One turning vector, and how many ticks it has turned
The counts run from 0 to 973.
-3.7	-3.3	1.0	6.5	11.5	4.5	2.4	34.9	37.5	20.1	0.4	-11.1	21.6	-7.9	10.0	-52.7	-10.2	-34.7	16.2	13.4	-20.4	-2.2	4.8	-28.1	12.2	35.7	-15.3	36.1	4.7	19.5	-9.8	12.0	38.3	-18.1	16.6	12.0	18.7	16.9	-15.0	-10.9	28.0	22.5	10.7	31.4
191
-49.2	-16.9	-6.0	-13.1	-4.9	22.9	22.6	1.2	7.0	11.9	26.8	6.4	33.8	-9.2	-15.1	-30.4	25.5	-13.3	46.5	20.7	5.0	-0.6	-6.6	-20.5	-7.8	27.0	-38.4	-1.6	-17.1	24.7	16.8	2.1	25.4	-8.1	16.7	15.9	-3.9	11.2	0.0	5.3	-1.3	-0.1	5.9	-27.1
967
18.7	-11.2	-9.8	23.4	16.4	17.0	20.9	5.2	-12.5	15.7	-35.5	9.8	13.2	-7.6	-0.9	30.8	-0.5	-6.4	-2.3	3.8	-14.1	6.7	-2.2	28.8	-56.3	-20.3	-5.5	31.6	26.4	-1.8	-13.1	-11.2	-18.4	-4.7	20.6	-2.8	-41.5	-5.3	-1.5	25.2	-40.2	6.2	23.1	13.8
10
-27.7	10.2	-15.2	-11.5	18.1	26.0	32.4	17.3	25.2	-2.1	-9.6	4.1	-6.8	9.1	15.6	-62.4	13.5	-14.4	5.4	-21.7	-9.2	-0.2	8.1	-39.2	3.2	2.9	-0.7	-9.9	20.5	19.8	-15.7	38.9	19.6	-30.7	-6.1	35.8	42.0	-10.3	-7.9	1.3	-1.7	2.5	16.3	21.5
670
29.7	0.1	4.1	19.4	-19.0	8.4	16.1	-23.5	-37.3	3.5	-6.9	-12.3	-13.9	-9.8	21.6	20.8	23.4	-31.8	-5.9	-28.7	-8.1	16.0	0.6	41.2	-19.0	0.6	5.2	-11.9	-25.0	21.6	-10.5	-9.7	-6.3	13.1	15.2	-13.9	-29.9	12.0	-0.6	35.8	-43.2	-13.2	2.7	-8.0
294
-1.8	-5.6	21.4	14.4	12.8	-10.3	-9.8	-23.8	-33.5	22.1	29.7	5.3	31.1	15.0	-40.8	45.8	5.3	19.0	-5.3	24.8	17.4	-10.4	-0.5	12.4	1.5	16.8	-5.7	-18.6	-2.0	-14.3	20.3	-3.6	-20.7	11.7	17.7	-47.0	-21.4	11.5	-7.7	-17.3	1.2	-0.7	-16.2	-47.0
843
-43.8	-2.7	11.2	-5.0	17.5	0.7	-2.1	25.9	8.9	10.7	-6.9	-23.1	22.2	8.1	-11.4	-37.8	-3.0	-12.3	50.3	34.5	17.0	-14.3	-22.2	-19.6	18.5	24.3	-32.3	2.0	6.5	8.1	15.1	4.8	25.8	-29.4	18.8	29.9	10.0	7.6	-11.2	-3.3	-3.2	-1.5	0.2	-4.2
758
-21.3	-7.1	-1.8	6.4	-2.1	4.6	-9.9	-21.5	-25.4	6.3	6.9	23.4	19.3	8.0	-33.3	38.1	2.7	14.7	18.3	27.7	30.3	-19.4	-20.6	22.0	-13.0	-4.2	-11.2	-11.8	6.6	-23.6	22.6	-20.9	-33.3	22.1	1.7	-14.3	-42.8	-16.2	-3.5	3.5	-12.4	0.0	-9.3	-43.6
144
-3.1	21.9	10.3	3.1	12.3	3.4	-15.5	2.2	-1.6	-5.2	-34.5	-5.2	-35.5	32.3	-6.0	1.9	-22.6	0.3	-29.7	-12.0	19.5	-24.0	-18.7	13.5	22.2	-40.4	37.4	9.5	38.6	-44.8	-8.1	12.7	-29.0	0.0	-20.5	15.5	-3.8	-37.2	-18.3	1.9	-13.9	7.0	-5.0	14.1
442
-11.2	12.8	-4.8	16.5	17.8	-11.0	-46.0	-0.2	3.0	4.6	-28.2	7.1	-4.9	20.7	-9.2	32.5	1.7	-18.4	6.2	-6.2	28.6	-17.7	-20.7	27.6	32.2	10.4	15.8	-4.8	41.4	-41.2	-14.2	9.0	-39.7	-6.8	7.4	-22.2	-28.8	-20.6	-1.2	-16.0	-14.1	-13.8	-5.6	-7.8
360
12.0	2.9	-3.5	-4.5	11.0	-25.9	-16.9	26.4	36.9	16.4	3.8	10.3	24.5	2.4	7.0	-25.6	-4.0	-12.6	6.8	-8.3	-3.5	11.7	8.6	-29.8	28.2	47.3	-3.4	2.1	8.3	25.4	-20.0	17.9	24.7	-14.8	-2.5	-21.7	42.3	13.5	10.8	-28.3	50.4	10.3	5.4	23.3
681
-30.2	-14.3	25.1	10.5	35.0	-19.6	-28.0	19.1	7.8	13.7	-21.5	-25.9	15.3	9.9	-33.1	23.1	-10.2	6.0	22.8	40.2	13.3	-29.2	-28.1	7.3	17.1	8.3	-16.6	20.7	20.1	-38.3	22.9	-12.2	-1.2	-8.5	33.3	1.6	-19.5	7.0	-14.6	-17.2	-14.5	-8.4	-10.1	2.9
839
-20.5	10.5	18.1	12.9	3.0	0.8	-29.6	-13.7	0.5	-3.9	-16.6	-20.7	-24.8	14.0	-5.7	1.7	3.9	-36.7	-9.7	-14.1	27.5	-34.2	-22.3	23.2	43.2	-6.2	29.0	-8.6	30.0	-42.0	-9.8	13.2	-38.4	2.3	11.6	-19.6	-27.5	-29.5	-12.6	-11.9	-11.8	-15.8	-11.6	0.0
857
-4.8	4.7	9.5	-16.0	-4.0	-34.0	-40.3	13.2	4.8	-0.6	9.5	-2.1	13.1	18.8	-15.2	-1.8	-34.0	15.9	24.8	34.8	30.3	-2.1	-21.9	-8.6	43.7	23.4	-10.3	-35.4	-2.8	-9.6	25.1	-18.1	12.5	-2.8	-17.6	-3.1	28.7	17.8	-7.9	-25.2	42.1	6.1	-28.5	-13.6
548
41.1	-11.1	-6.6	21.0	13.1	0.1	16.2	3.7	-27.3	23.0	-19.9	7.5	26.7	-8.9	10.1	46.5	16.7	-4.0	5.5	-11.2	-3.2	25.1	-0.3	32.1	-48.0	8.0	-17.8	7.5	1.5	26.0	-16.9	-12.6	5.1	-0.5	14.6	-4.3	-14.8	21.2	13.7	19.7	-41.7	5.0	15.0	-1.7
4
21.6	8.6	-6.2	5.4	-1.4	8.6	12.1	-30.5	-35.5	20.7	4.6	51.5	19.1	14.5	-8.6	31.9	15.4	-23.5	1.5	-28.7	16.9	6.5	4.4	27.3	-4.6	8.7	8.2	-36.3	17.2	1.5	-20.9	19.6	-29.8	13.5	-10.6	-37.4	-16.2	-12.2	1.9	14.9	-17.4	8.0	6.1	-36.6
572
-12.1	8.7	-19.8	-24.8	-39.1	19.8	7.6	-18.4	3.4	-29.5	10.2	21.9	-29.1	3.6	13.5	-31.6	8.5	0.8	16.8	-21.5	9.0	7.7	3.0	-3.6	20.7	-13.1	13.6	-44.9	-17.8	17.6	-10.7	1.8	-2.2	5.0	-44.5	29.8	19.8	-23.3	15.0	25.3	10.4	-13.9	-3.1	-16.4
666
-4.9	-10.4	-14.9	-26.6	-23.5	-9.0	8.0	13.0	-5.4	-15.9	12.0	11.5	6.0	-8.1	-2.2	-2.6	-17.4	49.0	31.9	34.6	9.3	11.0	-8.1	-13.2	-21.3	-12.4	-26.4	-23.2	-31.7	20.5	29.1	-36.8	25.2	3.5	-30.0	37.9	22.1	9.0	8.0	9.3	14.6	1.5	0.5	-15.1
332
-29.1	-11.9	15.5	13.7	22.9	17.0	29.4	-3.9	-21.2	18.9	1.1	-3.5	35.3	3.5	-28.3	25.3	5.8	13.6	20.0	37.0	5.2	-5.4	-13.5	9.2	-26.2	-8.1	-35.5	6.4	1.7	-10.9	30.5	0.8	-0.5	-3.0	32.1	-1.5	-22.9	16.1	-11.2	5.1	-36.7	-5.2	-7.3	-35.4
841
-18.5	-12.6	-10.9	11.8	24.2	-13.9	-17.4	26.6	20.5	19.8	-30.8	-8.8	23.7	-19.0	-11.8	12.2	9.6	-37.1	47.8	16.3	1.9	-5.8	-21.3	11.5	0.5	34.3	-26.2	33.6	26.0	2.5	-9.5	-16.3	5.6	-12.3	29.7	1.1	-27.4	4.1	5.8	-9.0	-10.8	3.4	16.3	25.4
487
-12.3	7.2	17.5	3.2	13.9	15.6	31.8	13.2	14.3	-8.9	-0.7	-29.7	-35.0	-8.0	16.0	-47.3	-14.6	8.9	-43.5	0.9	-30.6	-3.0	12.3	-33.5	-7.6	-40.5	16.9	29.2	-3.5	-13.0	6.9	16.4	18.4	-9.6	-3.0	31.4	12.5	-8.9	-21.0	7.6	-8.9	-1.0	9.7	25.1
525
-5.4	-7.4	-18.7	-23.3	-47.9	4.9	9.3	-3.6	17.7	-32.9	23.4	2.5	-16.9	-32.2	23.4	-30.2	18.1	2.3	24.3	-3.1	-19.9	16.2	3.3	-8.9	-8.4	5.5	-14.8	7.4	-56.3	38.8	9.7	-24.4	25.1	10.3	-15.5	22.6	-0.9	7.5	16.5	14.8	25.2	-5.9	3.4	0.0
395
46.9	33.4	-4.3	3.8	-20.0	-4.5	-18.3	-16.1	-2.3	-8.5	-3.5	10.3	-33.1	-2.0	32.4	-1.9	-6.2	-27.6	-47.6	-54.8	-5.9	9.3	13.1	14.6	19.2	-8.2	37.0	-12.6	-1.2	8.5	-38.5	10.4	-18.1	17.3	-21.3	-31.3	10.5	-11.5	3.5	3.5	19.9	7.8	4.8	22.7
95
52.1	-0.9	4.0	19.7	-10.8	-23.4	-36.0	-3.9	-22.5	6.9	-12.3	16.7	3.3	3.3	0.1	52.7	-38.3	7.0	5.5	18.4	11.8	6.4	-9.7	38.9	-9.1	-2.3	6.2	-7.4	-3.3	-4.5	-6.4	-33.0	-9.8	30.8	-6.2	-25.8	-20.8	8.0	-1.0	3.4	8.7	22.3	-11.4	-5.4
214
4.0	30.8	3.9	-11.2	8.4	-13.3	-19.9	2.5	2.2	-18.1	-11.9	-9.1	-39.0	21.4	9.8	0.3	-6.5	27.4	-35.0	-40.4	16.1	-1.7	2.2	-5.1	43.1	-24.2	42.8	-37.0	20.2	-29.3	-19.8	22.5	-23.9	-11.1	-25.5	1.7	28.6	-18.6	1.7	-17.7	2.1	-5.3	-11.8	8.9
448
16.7	-9.9	-9.3	28.6	26.8	-0.4	-6.1	17.8	-0.4	14.2	-50.2	-7.4	3.5	-4.4	1.0	28.4	-5.5	-16.2	-0.2	-1.1	-7.1	-1.0	-12.0	31.7	-25.7	-10.0	-2.6	45.1	30.9	-21.6	-18.9	-11.4	-16.5	-5.2	14.2	1.7	-29.0	-2.3	-6.8	11.9	-43.6	11.0	26.7	24.2
9
-9.7	13.9	-2.3	-23.1	-8.5	-9.4	-8.6	-33.3	1.5	-29.5	27.8	10.0	-29.4	8.3	-0.9	7.2	17.4	35.9	-34.5	-25.1	5.0	-0.7	18.0	-14.0	32.7	-16.3	29.4	-25.2	-11.3	-22.4	7.5	9.4	-19.4	3.7	-29.1	-10.7	17.6	-19.9	18.7	-27.8	24.3	-25.0	-19.0	-16.6
944
-9.6	13.1	1.3	-3.1	26.4	26.2	46.9	4.8	-1.1	0.2	-24.9	-3.0	-23.2	14.4	3.1	-11.9	2.3	32.0	-31.9	-21.4	-7.3	-4.3	12.9	-11.4	-27.3	-47.2	15.5	12.7	29.8	-28.0	-3.8	26.1	-18.0	-11.5	-11.8	36.2	12.4	-23.8	-2.7	4.3	-36.4	-8.9	14.3	21.2
236
-6.9	18.8	1.4	-15.0	29.0	-4.4	9.5	14.1	17.7	-4.5	-8.1	-0.4	-16.4	21.3	0.1	-23.4	13.8	19.4	-28.4	-31.7	0.4	3.1	15.1	-35.4	32.6	-5.5	22.5	-18.5	21.7	-15.5	-16.6	45.7	-1.5	-30.0	-19.7	7.0	55.1	-12.0	1.9	-24.2	6.1	-10.5	-0.9	21.5
455
-4.4	-0.1	-3.8	-0.6	13.4	-39.5	-53.0	31.6	7.9	-10.0	-10.8	-3.3	23.7	18.7	-23.1	19.0	-36.5	30.0	21.5	42.0	26.5	-7.8	-18.0	-4.3	27.3	14.9	-12.8	-12.0	17.2	-15.8	19.9	-20.7	0.1	-10.3	-12.0	-0.6	14.2	6.5	-5.4	-28.8	29.2	12.1	-16.5	-3.3
341
-0.9	-14.2	13.3	-0.2	16.0	-10.6	23.6	0.9	-18.5	14.2	19.0	-4.4	38.7	-2.2	-18.1	42.2	18.7	39.9	18.3	34.3	7.5	15.7	-10.1	-4.4	-28.9	17.5	-36.8	-13.9	-25.9	7.8	31.4	-22.5	10.8	-10.1	23.1	1.9	-3.0	29.1	-0.8	-4.8	-20.6	-13.4	-12.5	-30.6
835
